rotation steps, each row followed by its count of steps:
The counts run from 0 to 439.
[-10   0  -8  17  -1  13  14 -10   3  18   5   6  12  -6  12  -7   5  15
 -18 -18  -6  -3  19 -12  -6  13  20   6   1   8   3  -4 -16 -10   4  -3
  13  -7   7   3   4 -20  -4 -10   9  16  13 -14  10 -13  -5  -3   1 -21
  -4  23   3   1  -4  -2   1  17   7  -3  15  -3 -21  27   2   5   2  28
  -3] => 103
[ 12   1  -3  13   2   3  10  16   6   2   8   2  -1  20  16  -6  -4 -14
   9 -20 -17  16  -4  -9   6  14   6  -5  -2  -3 -13 -15   0 -10  -1 -24
  10  -1   3  17  18 -12  16   4  15  16  -1   2   3  18  10  -3  -2 -20
   0  -3  11   6  18   3  -5  10  10  -3  12  21 -11  21 -18 -10  19  10
  -2] => 361
[ 13  -3   0 -13  -4  -4  17  18   2 -15   1   7 -12  13  -6  18  -8   0
  -1   1  -4  -7   2 -18 -11  32  12   8   1  -3  -4  -4  -7  -4 -13 -13
   5  -7   5  -4  -6 -36   3   8  -2  24  -8   2 -26  16  16  -9 -10  -1
  22   3  11   3  11  -3  -5   9  -9  -7   4   8   2  16  -4   5  12  -2
   5] => 267
[-16  -6  10  13  -8  -5  -7 -19   9  -6 -13 -18  11   3 -10 -13  20  12
   8  16   2  10  -8   0  -3   8 -13  -5   6  -8 -21  15  11   0 -10   7
  -9   9 -17  17  -7   4   4  -6   3  -7   1   0 -20  -6  -3  22  -1  -8
  -2  13   3 -21  -1   6  -1 -21 -19   0 -19  -8  -4   5   6   2   1   1
  18] => 164
[  1  -3   8  15  10   6  11  11  -8   4  -1  -1 -13  -4  -6  -3  11  -1
  -4 -38  -3   2  12  -7   0  14  15  18  -9 -16  -7 -14 -16  -4 -10   3
  -1   0  -2  15   7 -12  -5 -10  -7  21   2   7 -13   1   3  -4   2   5
  14  16   9  -5  17 -10  -1  18 -11  -2   3  -1 -13  30  -7  -5   4   9
  12] => 343
[ -3  -6  -7  -6 -17   8   8   5   9  -9   5  -2  -9  15  -1   3   2   7
  -7   6 -15  -1  -3 -21 -10  44  14   0  -6   0 -13  -9   5  -5 -10 -27
  15  -6  -6  -4  -4 -24  10   4   3  20  -6  -8 -19   4  11 -10 -11 -12
   5   0  10   8   5   8  -1   1  11  -5  15  -1 -11  33  -6  17  15  13
   1] => 26
[ 17 -19  -4   7   6 -21   1 -16  -2  -6  -7   3  17   6   5   6  15  -4
  34   5   8  15  15 -12   4 -12 -16  21   3  -2  14 -10 -18  -1   0   8
  -2   4  -6  -5  -4  -3  -3   2   7  14 -15 -13  -5 -10  18   4  13 -17
   3  14 -17 -12   4  -5  -7  -2 -20 -27  -6   6  -2   2  -3  -8  -1  -3
   3] => 202
[  5  -6   4  11  10  -8  -1  19   2  -8 -10 -18   2  -9  10 -20  18  -9
  11  -4  13   9   1 -23   5  18  12  11   6 -22  -4  -2  -5   4 -16  12
 -10  20 -22  -1   6   0  -9  -4  -8  11  -4 -18 -16   6  13  11   0  -8
  -5   7 -12 -15  15   2  -1   6 -41  -2   0  14   1  20 -12  10   5   3
   6] => 338
[  5 -26   3  11 -14 -13  15  -6  10 -13  -5  -3   8  15 -18  -1   6   4
   9  -5 -11  20  -3   4   4   9  -9   0   9 -11 -10  -2  -2 -13  -8   4
 -11  -1  -2  15 -10 -24  19   1   6   9   1  12 -16   7   7  11  -6 -12
  -6   2   8 -19  17 -18 -14   0  -4 -10  -8  -8 -24   7  -2  -2  12  -1
  16] => 275
[ 16  -5  -6 -11  -7 -15  14  17   3 -14  -7   2   6  11  -7  17 -11   4
  -6   2  10 -12  -1 -17  -6  23  11   0   9  -3  -3   8  -5  -8 -19   2
  -1   7   1 -18  -7 -26   4   8   3  14 -10  -6 -31  11  10 -17  -5  -5
  17  16   3 -15  15   6  -8   7 -30 -12   2   2  -1  17  -7   3  15  -2
   3] => 266
[ -2  11  10  23  19   0   2  12  -5  -6  -8  -9   4 -17   7 -19  27  -4
   7   1  13  -4   6 -12  -3  17   8  16   2  -9  -6  -1  -8  10  -8   4
  -4  18  -9   4   7   1 -15  -5  -7   7  -2 -16 -21  10   9   5  12  -3
   4  21  -7 -20   9   5   2   6 -38   6   3  13  10  22  -7   1   3   3
   8] => 96
[  6  -1  -8 -13   1  -1  -2 -20   0  -3  -4  17  21  20  -1  18  -2  20
  22  17 -10  -3   0   2  -5   1 -28   5  -7  25  -3 -16  -3   6  -5 -13
  19 -15  -1   5  -6  -9   0  14  14   0 -10  -8  -9  -4  10  -3  13 -25
   9  11   3   6  -6  15  -1  -4   9 -30   5   8  -6   7  -4 -11   2   9
  11] => 290
[-16  11  13  -3  -8   9  10  -4  -4  15  13   6 -17  -5   0   0   6  29
  -4  -8 -16  -3  20 -15  -1   2   9  20   2   9 -12  -2  -6  -4   1  -1
   4 -12  14  -2   9   1   1   5  -8  24  -9 -11 -11 -30   5  18   2  -7
  13  17  15  12  -5  -3  -1   4   7  11  -8  12   5   7   8   3 -12  24
   7] => 85
[ 15   2 -11   6  -4  -6  19  -1   4   4   8   6  -9  13  21   6   6  -6
   3  -6   9  12  21 -10   8   7  11  11  11   2  21  -4  -6  -4   7  -7
   9  -7  12 -19   6 -31   5   7  13  27   2 -16  11  -1  22   7  -6 -25
  -8   3  -9  -4  -1 -14  -4  17  -4 -15  12  12   3 -10   6   1   8   6
  -8] => 353
[  3  22  12   5  11   4  -8   9 -10   8  -1 -17 -20  17 -10   8  -6  13
  19 -17 -16  11  -4  10 -28 -14  -8   8  -7 -10 -12  14   4 -13   0 -11
  -1  -8   1  18  10 -10   1   5   7  18   5  17 -17   1   1  10  20   0
  17  11  10  -5  -7   0   6  -2 -19  15 -12  13  12  -8 -13   2   5  -8
   6] => 301
[ 11 -10   1 -16 -10  -4   5   2  -5  -6  -8   4   4   4 -15  24  -7  23
  -5  -8  -5 -10   4 -14  -6   7  13  16  -4   0  -7   0 -13  -1 -19   7
  -2 -11  -1  -7 -11 -18  -6  -4  -8  17 -13  -7 -25 -12  10   3   2   0
  18  25  12  -8   3  -2  -7  12 -17 -17  -4  -2  -9  21  -2   9   0  -6
  16] => 419
[ 16  11  -3 -18   4  14  -3  18   2 -15  -7   7 -10  22  -4   9 -20  16
   9   2 -11  -7  -7 -11 -13  12  -1   6  -1   3  -6  -3  10  -1  -8 -23
   2 -20  11 -14   3 -22  10   9   6   4   0  -1  -9   1  11  13   6 -18
   3   6   2  16  -5   6  -9  14  10 -30   7  18  -3   8 -14   7  15   0
  16] => 43
[ -2 -18  -5   3 -13  -6  12 -11   5 -22  -5   3  20   1  -8   6   6   7
  -3  12   6 -11   2 -11  -1  28  -9   2   0   4 -12  -7 -18  13 -18  -4
   7   1  -5  13 -20 -23  -4  -5   6   3  -5  -1 -30   6   3 -13  -2  -8
  10  17   4 -21   8   4  -5  -1 -12 -19  -8 -14 -20  33  -3  -5  10   9
  18] => 28
[  1  -7  -5  10 -12 -10 -15 -20   8  10   1  -1  13  23  20   1  12   7
  21  16  -8  20   6  -3   5   2 -21   5   0  17  -2  -5  -2 -12   7  -8
  15 -10  -6  10   5  13  14   2  11  22 -11 -19   0 -30   7  12   5 -31
  -6   7   8   7  -7  10   4 -14  12 -10  -2   6   1   4  -1   3  -2  10
  -9] => 69
[-12  14   9  19  13  20   0  18   9   3   2  -9 -23  -7   8 -21  14   0
  -7 -13 -15   8  -5 -15  -8  25  25  14   2 -20 -16 -13   5   4   0 -15
  -1  -2  -6   4  18  -4   2  -8  -6  11   5  -9  -7   5   3  12  -2  -4
  -6   3   3   7   8   5   3  11  -4   8   9  16  -1  24 -12   4   2  16
   7] => 98
[ 17   0   8   4  12  -8   7  26   7  -4   6   1  -2  10   6  -7  -8 -14
  11 -16 -14  10 -13 -10  18  18   5  -1   5 -16 -18  -9  -2  -6  -9  -7
 -12   9  -8  12  13  -6  10   6   0   9  -9  -7 -15  23  15  -6  -2 -12
   3   0   9   1  31  -4  -4  10 -10  -2   8  20  -1  17 -20 -13  22   3
   9] => 360
[-14 -12   7   5 -12  19  20 -18   1 -13   5   8  -6  12 -13   2  18  10
   3   7 -16  10   7  -8 -12  29  -5  18   1  -5  -5 -12  -5   5  -4 -27
   5 -14   4  16 -15 -31  10  -4   1  13  10   9 -15  14   8  11  -7  -4
   5 -11   7  -2   0  -6  -9   2  13 -17  -9  -8 -20  13   4  -1   4   4
  21] => 30
[ -7  18  -9   6  -3 -11  -4  -7  10   8   2  -8  -8   5  24  -6   6  11
 -14  19   8   2   7 -16  -9  17   7 -11  18   8   9  17   4  -5  -1  -4
  12  14   4 -18   4 -16   5   4  15  21   6 -28  -2   2   8  -1  -7 -24
 -15  13   0  -6  -2  16  14  -7  -9  14  14  16   8  -4   8   9   2   7
 -23] => 243
[ 16   0   2   0  10 -23  18   4  -4  -7   1   7  -2   3   6  12   3 -12
  17   0  24   3   8 -11  11  -2  -2  20  12   0  13  -5 -16   1  -7   5
  -8  12   6 -15   5 -19   0   4   6  15  -3 -18 -11  13  23  -3  10 -12
   8   9 -18 -15  11 -13 -12  17 -34 -10   0  17   5  -8  -1  -8   9  -3
   1] => 355
[-10  -2   2  18  -6  17  16  13  10  12  12  -3  -9  -3   7  -7   9   9
 -17 -31 -14   4   7  -9  -3  16  31  10  -2  -6  -7  -2 -10 -13  -6   1
   4  -2   6  12   7 -18   4  -9  -6  25   8  -2  -1 -13  -4   6 -11  -4
  -3   8  21   3   8  -8  -1  20   9  10   7  -2 -16  28  -4  11   3  21
   1] => 102
[ -7   7  11  18  16  -2 -14  -2  -5   6  -9 -16   5  -3  -2 -11  23   0
  29  -3   5  15   2  -4  -4 -12 -14  12  -3  -7 -17  10   7  -4   3   2
  -8  11 -10  14  13  13  -7  -5  -3   8  -4  -2 -23   2  -1  18  19  -9
   0  16  -5 -15   5   7  12 -10 -31   8  -7  15  12  -1   0  -2  -6  -5
  12] => 75
[ 14   0   3  12  22  -4  -9   7   0  -3 -11  -6  14   3   6 -11  12 -15
  32   0  10  14  -4   1   7  -3  -8  10   4  -4   1 -10  -3   3  -1  -5
  -9   7 -15   5  10   4  -8   0   9  -1   0  -8  -4   7  13  10  21 -20
  -7   5 -18 -20  12  -3  -1  -3 -27 -22   3  16   3  -1 -14 -11   9   3
  10] => 206
[ 17  12   8 -15   0   2  10  21  -8 -14  -6   7 -15  15 -14  19 -21  21
  13  -9  -9  -5  -1 -11  -9   2   3  12  -6  -7 -11   7   5   1 -16 -12
  -6 -18   5  -8  -1 -21   3   9  -2   9  -6   7 -25   8  15   9   3  -9
  19   8   1   6  10  -3 -14  11 -10 -22  -3  17   8   0  -5   5  15  -8
  19] => 42
[-10  18  -2  -2   5  10   3   5   9  -7  -3   3   9 -10  13 -12  12   1
  -3  21   5 -25   2 -11  -8  35   3   1   8  -1  -7  -7  -4  12  -5 -17
   1  11  -5   5   2  -4  -9   1   5   6   3 -21 -17  19   0 -14   6 -14
   7  16   5 -11   4  21   4   3 -17  -1  11  12   8  25   2 -12   1  16
   3] => 248
[  5  -5   2  -8 -20 -21  -6 -10  -9   8   1   1  -2   9  -2  14  -3  24
   5  -4 -15  11   6 -13   6 -11 -14  11  -6  10 -16   5  -9 -13  -8  10
   7  -5   1   6  -4   5   7   2 -10  29 -24 -12 -25 -36   0   6   3 -12
  15  14  24   4  -6   6  -2  -6  -6   8 -10  -3   0  10  -1   3  -8   4
   0] => 309
[ -9  18   2   9   2  19  -4   2  -4   7  -4 -13 -25   6  -6   8  10  24
  -2  -6  -7   0   3   1 -35  13  13   9  -3 -12  -2  19   4  -9  -3 -13
   5 -11   7  -1   0 -30   0  -4   5  25  14   3 -14   0  -1  14   5   2
  11  16   3  -6 -14   9  10  -2  -8   8   4   2  13   0  -1  22   0   0
   3] => 170
[ -3 -19  -9   8  -8   6   8 -11  15 -15  -6   4  19  17   1 -10   8   3
   7   9  -8  11  -1  -6  -3  21  -6  -6  12   4  -8  -9   9   6  -4 -12
   4 -14  -8  10 -13 -13  13  -7  20 -10   5  -1   1   8   7  11  -6 -26
 -21   1   0  -4   6   4  -9  -2   5 -31   5  -5 -28  19  -2  -3  16  14
  17] => 273
[  8  -2  11  -2  -5 -15  14   0   6  -6   3   1 -17   5   9  -6   5   3
  -7  -2   8  20  12 -26  17   8  15   6  22  -8   3   3  -1  -4  -9   4
 -17   5   7 -18   5 -19  17   9   0  24   2 -19  -6   3  24  25 -15 -13
 -10   0  -6   1  10 -19 -15  12 -13   0  -1  12  -3  -8  10   7   5   5
   6] => 110
